In the data rows, 128 means zero.
Here is a table of points, one per row:
[136 115 161 156  95 115 171 138 157 138  94 125 139 165 105  94 141 140
 105  52 109 104 145 138 110 125 145  93 112 165 109 143  92 127 112 131
  60  99 122 165 141  86 103 115  98 171 153 100]
[104  69 112 161 134 104 127 112  86 141 100 100 189 122 132 131 136 122
 130 102 107 146 136  87 109 167  90  75 120 107 148 156 129 153  88  75
  89  72 115 125 198 139 105 129 111 171 108 107]
[117 144 164 135 111 166 126 142 193  90 181 128 121 139 120 143 175 179
 173 162 162 144 120  86 127 134 139 137 129 114 113 149 144  52 162 168
 161 195 122 144 140 115 194 120 190  90  95 112]
[139 128 178 148 140 120 127 140 154  71 161 180  59 161 113 133 154 147
 172 128 189 135 129  70 125 112 132 153 149 124 186 149 125  75 155 159
 238 216 107 179 166 143 118 115 188 104  77 127]
[128  86 116 131 159  86  87 125  83 123  69 112 160 132 101 135 144  99
 180 120  86 136 108 100 119 194  79  95  97  96 246 156 104 173  78  56
 147  86 123  76 185 164  66 132 124 183 105 117]
[134 118 163 145 101 119 157 134 173 119  83 129 134 148  94  91 137 148
 111  55 108 111 145 156 108 139 144  92  99 155 111 128  93 126 118 137
  62  92 139 169 136  67  97 105  98 174 149 103]
[122 163 108 116 167 126  70 125 144 156 126  77  69  97 112 123 140 112
  76 154 178  99  95 151 130  97 184 182 147 134 114 106 119 154 108  95
 171  84 165 130  99 136 127  90 163 114 128 172]
[124  95 122 143 111  95 119 111  90 152 104 181 119 127 106  89 121  33
 140 120 110 149 148 159 116 125  86  94 112  78 211 131 148 145 148 127
 149 179  84 110  87 138 121 144 105 155 137 141]
[127 153 136 106  77 183 162 117 187 102 169 137 156 157 130 159 141 164
 160 179 177 145 126 118 127  98 125 159 111 131  93 129 160  62 171 156
 146 190 145 153 141 137 207 149 151  84 120 106]
[120 141 182 132 152 114 128 139 142  84 155 174  80 178 119 121 133 141
 175 135 177 125 126  72 132 113 127 139 138 124 180 143 134  55 159 158
 229 211 116 190 154 141 114 133 186 128  71 134]
[110 131 208  98 148 142 159 163 121 107 100 138 109 174 148 130 135 169
 133  90  86  76 129 170 128 159 167  97 106 127 139 145  59 119  97 127
  99 105 120 158 125  88  81 115 113 208 198  82]
[127 132 136 112 131  96 133 182 165 115  92 114 170 110 129 105 113 163
 157  80  66 112 180 154 136 173 154  96  68 153  50 140  67 143 152 172
  66 114 126 117 125  84  60 140  87 167 126 113]
[107 158 174  76 124 121  94 130 187 140  77  93 114 154 116  91 157 156
 121 124 125  63 143 194  98 128 161 119  61 136 136 156  42 134 113 144
 103 120 145 152 111  91  84  77 120 175 131 131]
[128 119 145 144 196 144 145 141  68 126 134 134  64 120 157 153 136 141
  96 111 137 113  79 145 150 129 189 178 206 113 131 101 119 148  85 100
 134  55 139 125 112 147 109 119 140 154 187 139]
[ 97 148 196 123 127 167 144 125 198  75 190 145 117 151 121 158 165 183
 186 174 172 134 100  80 142 141 156 127 134 118 119 142 135  39 165 176
 169 187 130 175 135 124 175 117 166  71  77 101]
[ 89 114 130 138 101 111  44 100 140 175 125 125 107 108 140  64 158  79
  84 154 106 118 156 188  96  97 140  95  87  81 164 135 127 148 186 130
 141 163  82 141  68 127 157 108 129 173 138 146]
[137 114 163 151 100 113 168 151 155 133  84 113 139 142  92  92 130 149
 109  54  90 110 157 148 119 119 141  79  91 162 110 127  94 131 118 134
  77  92 128 164 135  58  91  90  97 178 145 114]
[165 127  91  94  81 154 150 114 141 132 126 173 122 147 119 131 105 105
 135 134 179 113 131 122 126  56  81 171 107 137 138 101 133 133 137  94
 212 156 162 149 156 173 153 155 135  96 163 141]
[111 111 111 125 116  83 130 106  90 141 117 167 131 138 112 111 116  34
 131 130 129 154 140 135 136 128  74  92 105  83 227 128 143 168 137 132
 127 200  86 102  91 126 116 144 123 151 135 148]
[157 111  79 167 188 134 119 175 113 153 140 114 105  54 163 113 121 133
 104  86 102 148 122 135 167 139 189 168 178 157  38  84 142 152 132 133
 152  43 157  68 127 146 102 143 130 100 126 141]
[156 127 102 136 161 157 150 129 131 141 142 103 111  94  91 156 135 134
 107 127 154 147  58 153 176 116 199 187 203 145 107 103 142 122  91 106
 114  60 174  60  93 134 163 132 139  78 142 129]
[125  92 125 145 112 110 111 120 106 150 107 164 105 128 107  88 143  37
 122 101 101 137 158 168 110 111 106 112  99  89 220 117 131 155 150 117
 161 173  62 107  84 116 117 145 116 157 155 126]
[162 107  85 163 185 118 116 182  99 169 131 112 100  48 158 128 124 137
 106  90 108 136 128 129 164 139 187 167 179 164  35  98 140 170 130 126
 128  42 140  72 108 147 108 139 126 113 130 147]
[116 107  92 115 135  85  97 138  87 120  75 101 159 140  93 140 132  87
 177 119 104 117 108  97 125 189  97 101 103  85 215 143 103 163  74  76
 136  95 118  80 181 165  71 137 117 166 103 133]
[125  97 105 135 153 138 106 134  79 126 112  70 164 132 110 178 122 144
 140 146  67 124 130 137  91 203  64  98 100 132 202 157 115 168  57  82
  76  95 126 104 177 125  77 130  90 148  54 104]
[160 109  92 141 173 112 127 147  91 141 128 137  65 108  93 142 127  92
 103  97 148 146 101 143 160 114 170 188 191 118 164  80 130 155  87 102
 198  66 160  88 109 139  93 131 153 109 145 164]
[178 147  81 113  58 159 149 144 153 131 131 144 178 120 200 113  88 156
 148 137 120 115 171 109 114  83  77 160  82 186   6 121 149 135 202 155
 156 149 135 141 169 161 175 171 101  88 169 119]
[138  87  91 151 158 100  73 160  95 140  80  78 195  85 162 140 136 154
 181 109  49 155 148 101 119 212 105  91  78 123 115 172 103 182 129 113
  91  62 101  70 194 169  84 167 104 154  92 118]
[115  80 115 146 101 108 112 116  92 155 126 173 108 116 106  95 130  11
 127  99  97 140 168 167 119 112 103 103 102  72 211 105 151 153 163 125
 172 181  62 114  77 129 126 150 106 169 144 144]
[ 83 155 206 109 152 125  58 104 187  94 152 113  73 154 159 112 170 169
 138 188 194  90 128  75  95  93 150 128 108 112 128 152 115  78 171 161
 205 198 130 224 141 152 132  66 210 126  57 144]
[147 143 143 105  67 197 168 127 120 103 141 161 138 168 210 139 102 177
 125 152 148 100 144 112  97  66 102 174 115 140  86 121 136 112 160 111
 180 159 124 195 159 169 184 151 145 135 229 121]
[ 76 205 150  76 119  53 120  40 122 125 114 124 178 163 145 109 104  89
 136 196 187 129 116 137 128 140  89  31 120  90 179 204 121 133 101 145
  53 195 128 120  81 120 161  99 126 151 119 168]
[155 114  86 150 176 105 112 174 108 159 134 112 107  69 155 134 111 132
 106  90 111 137 135 122 165 139 192 164 176 158  40  90 141 166 141 144
 135  47 136  77 117 144 110 128 131  96 128 141]
[121  70 108 183 133 105 117 111  98 137  91  83 184 132 122 132 153 126
 129  98  84 143 136  78  83 167  85  79 117 137 160 143 136 166 110  64
  87  43 113 123 195 135 107 116 110 177 106 126]
[106 138 176 129 144 155 126 135 154  83 177 134  48 152 130 150 129 189
 130 171 137 138 153  80  96 123  91 140 134 147 152 123 142  90 153 166
 185 227 126 226 152  82 107  99 160  88  25 117]
[167 135  98 128 154 157 120 129 130 155 165 109 114  90  74 157 151 132
 110 129 134 155  71 156 169 116 192 187 192 120 106 100 136 123  98 114
 121  72 161  70  78 121 173 139 143  76 151 119]
[ 98 188 118 104 129  93 172  67  86 110 141 139 163 156 122 159  54  96
 122 166 132 157 152 140 144 171  29  36 131 131 205 174 147 124  70 149
  21 206 111 128  91 101 108 123  87 109  81 140]
[169 156  82 122  62 162 140 147 180 125 137 148 172 113 193 115  98 154
 140 140 133 123 161  98 103  76  77 158  87 187  21 106 145 130 219 154
 141 158 141 142 171 162 179 166 108  77 174 117]
[122  99 133 147 213 136 123 155  46 139 149 117  60 106 158 154 137 127
  82 111 123 115  90 138 158 120 208 183 217 119 109  74 123 141  92  99
 175  33 132 130 114 149 102 112 150 147 177 140]
[142 174 119  85  52 172  75 101 182 138 125 118 154 153 172  97 123 146
 114 195 198  97 137 138  70  41  92 176  66 152  92 146 140 125 173 121
 182 162 162 158 142 160 198 104 153 103 160 149]
[144 104  94 186 178 123 157 126  91 146 128 116  91  88 100 123 142 119
  64  84 131 124 102 116 139  97 184 161 216 170  94  73 167 153 106 100
 132  18 153 116 118 115 127 108 141 118 136 131]
[119 156 173 127 123 165 143 130 177  89 172 138 113 142 117 156 158 194
 174 154 160 146 109  88 148 133 154 154 144 125 105 141 141  57 154 169
 160 167 138 167 127 123 178 137 169  83  87  90]
[145 126 105 140 144 148 136 127 144 144 152 107 117 101  79 158 145 137
 107 123 150 147  72 156 178 131 206 188 197 138  92 108 153 124  93 108
 116  64 170  53  82 131 166 137 135  81 126 133]
[163 140  86  97  57 144 152 106 148 124 124 174 137 169 132 137  86 113
 131 148 177 116 145 114 108  57  60 172  87 126 132 118 144 114 142 101
 196 188 151 145 150 152 163 162 130  91 175 146]
[128 140 185 152 150 166 129 134 153  73 185 139  58 145 135 154 137 194
 143 171 136 130 163  80 101 128  84 128 127 147 160 137 140  70 139 176
 181 219 121 223 163 103 115 105 158  92  38 106]
[150 123  92 150 182 145 124 147 101 153 171 111  43  94 103 152 107 138
  70 120 115 123  99 163 140 129 148 190 192 172 137  84 147 157  73 104
 135  98 160 118 102 101  79 101 116  86  95 134]
[ 96  87 145 113 174 131 103 137  57 109  86 109 153 143 163 161 165 142
 154 113  64 116 108  87 110 197 119  93 127  74 187 150  83 160  74  73
 115  57 107 123 198 185  69 143 121 216 134 116]
[117 100 131 135  78 145 109 105 148 164 140 154 158 110 101 113 169  77
 114 134  89 153 134 187 138 133 138 101 113  81 147 127 164 118 177 149
  91 161  79 102  59 113 186 166  99 135 152 105]
[122  89 103 155 105 151 106 109  88 144 127 131 108 119 119 125 129  76
  94 136  55 156 169 183  96 135  75  99 104 106 194 109 153 162 136 138
 108 192  79 151  89  79 101 136  76 134  91 107]
[118 111 165 147 106 116 169 145 159 135  86 125 135 151 104  88 129 139
 122  73 106 105 144 149 106 119 140  83 100 163  91 115  91 133 118 136
  59  92 128 166 143  82  91  96  99 185 141 102]
[165 148  81 110  61 165 142 149 157 127 126 141 189 108 188 105  86 156
 135 144 137 121 187  96 110  85  71 176  83 169   4 108 156 132 210 149
 149 155 133 142 166 162 173 159 115  81 160 135]
[ 99 164 123 111 126  44 171  96  92 112 133 139 224 111 182 124  49  80
 159 149 128 159 153  95 159 182  81  22 128 133  85 168 153 118 144 202
  10 175 104  98 115 104 144 140  99 121 107 157]
[136 151 101 124 180 110  41 128 128 171 141  73  71 104 117 118 155 128
  70 150 162 121  81 155 137  92 205 195 175 124 120 101 121 150  82  88
 172  64 174 101  95 144 109  79 167 120 121 168]
[115 161 161  81 108 146 150 141 185 121 112 109 173 146  62 140 131 159
 139 122 106  89 104 181 145 166 160 119  81 118 125 142  81 105 102 136
  42 117 135  97 109  89 119 134  93 130 138 107]
[129 135  97 134 158 143 143 141 132 159 155 102 112  96  79 165 148 141
 100 125 139 133  67 147 189 121 207 197 193 117 103  89 153 114  97 101
 113  50 170  74  89 133 159 125 138  83 141 132]
[184 129  86 104  37 163 137 149 167 132 124 154 177 115 200 109  83 162
 148 139 127 137 174 112  99  85  86 160  88 186  13 113 145 130 207 146
 156 154 141 119 165 159 174 163 102  82 183 128]
[ 81 194 129  83 104  95 189  56 118 108 148 140 227 157  90 157  96  94
 160 176 179 172  97 117 185 169  91  42 139  90 153 186 154  82  89 155
   0 200 132  84  82 109 184 161 114  99 125 147]
[ 72 159 183  92 154  84 189  68  41  99 130 160 160 177 163 136  82  87
 121 161 142 137 108 113 148 163  97  38 176  84 166 176 123 115  89 160
  44 174  95 122 106 131 134 132 123 174 166 142]
These points spread out most along one direction. For each point below, how far along it does it lie, from 0 to 99? The average is 50, and the first point in the table lies past the average. One standard deviation of the points above along it is 16.
[ 97 148 196 123 127 167 144 125 198  75 190 145 117 151 121 158 165 183
 186 174 172 134 100  80 142 141 156 127 134 118 119 142 135  39 165 176
 169 187 130 175 135 124 175 117 166  71  77 101] 25
[129 135  97 134 158 143 143 141 132 159 155 102 112  96  79 165 148 141
 100 125 139 133  67 147 189 121 207 197 193 117 103  89 153 114  97 101
 113  50 170  74  89 133 159 125 138  83 141 132] 68
[157 111  79 167 188 134 119 175 113 153 140 114 105  54 163 113 121 133
 104  86 102 148 122 135 167 139 189 168 178 157  38  84 142 152 132 133
 152  43 157  68 127 146 102 143 130 100 126 141] 71
[156 127 102 136 161 157 150 129 131 141 142 103 111  94  91 156 135 134
 107 127 154 147  58 153 176 116 199 187 203 145 107 103 142 122  91 106
 114  60 174  60  93 134 163 132 139  78 142 129] 67
[ 99 164 123 111 126  44 171  96  92 112 133 139 224 111 182 124  49  80
 159 149 128 159 153  95 159 182  81  22 128 133  85 168 153 118 144 202
  10 175 104  98 115 104 144 140  99 121 107 157] 42
[119 156 173 127 123 165 143 130 177  89 172 138 113 142 117 156 158 194
 174 154 160 146 109  88 148 133 154 154 144 125 105 141 141  57 154 169
 160 167 138 167 127 123 178 137 169  83  87  90] 31
[122  99 133 147 213 136 123 155  46 139 149 117  60 106 158 154 137 127
  82 111 123 115  90 138 158 120 208 183 217 119 109  74 123 141  92  99
 175  33 132 130 114 149 102 112 150 147 177 140] 74
[104  69 112 161 134 104 127 112  86 141 100 100 189 122 132 131 136 122
 130 102 107 146 136  87 109 167  90  75 120 107 148 156 129 153  88  75
  89  72 115 125 198 139 105 129 111 171 108 107] 62
[136 115 161 156  95 115 171 138 157 138  94 125 139 165 105  94 141 140
 105  52 109 104 145 138 110 125 145  93 112 165 109 143  92 127 112 131
  60  99 122 165 141  86 103 115  98 171 153 100] 54
[169 156  82 122  62 162 140 147 180 125 137 148 172 113 193 115  98 154
 140 140 133 123 161  98 103  76  77 158  87 187  21 106 145 130 219 154
 141 158 141 142 171 162 179 166 108  77 174 117] 29
[ 98 188 118 104 129  93 172  67  86 110 141 139 163 156 122 159  54  96
 122 166 132 157 152 140 144 171  29  36 131 131 205 174 147 124  70 149
  21 206 111 128  91 101 108 123  87 109  81 140] 43
[ 96  87 145 113 174 131 103 137  57 109  86 109 153 143 163 161 165 142
 154 113  64 116 108  87 110 197 119  93 127  74 187 150  83 160  74  73
 115  57 107 123 198 185  69 143 121 216 134 116] 68
[116 107  92 115 135  85  97 138  87 120  75 101 159 140  93 140 132  87
 177 119 104 117 108  97 125 189  97 101 103  85 215 143 103 163  74  76
 136  95 118  80 181 165  71 137 117 166 103 133] 64
[134 118 163 145 101 119 157 134 173 119  83 129 134 148  94  91 137 148
 111  55 108 111 145 156 108 139 144  92  99 155 111 128  93 126 118 137
  62  92 139 169 136  67  97 105  98 174 149 103] 55
[111 111 111 125 116  83 130 106  90 141 117 167 131 138 112 111 116  34
 131 130 129 154 140 135 136 128  74  92 105  83 227 128 143 168 137 132
 127 200  86 102  91 126 116 144 123 151 135 148] 49
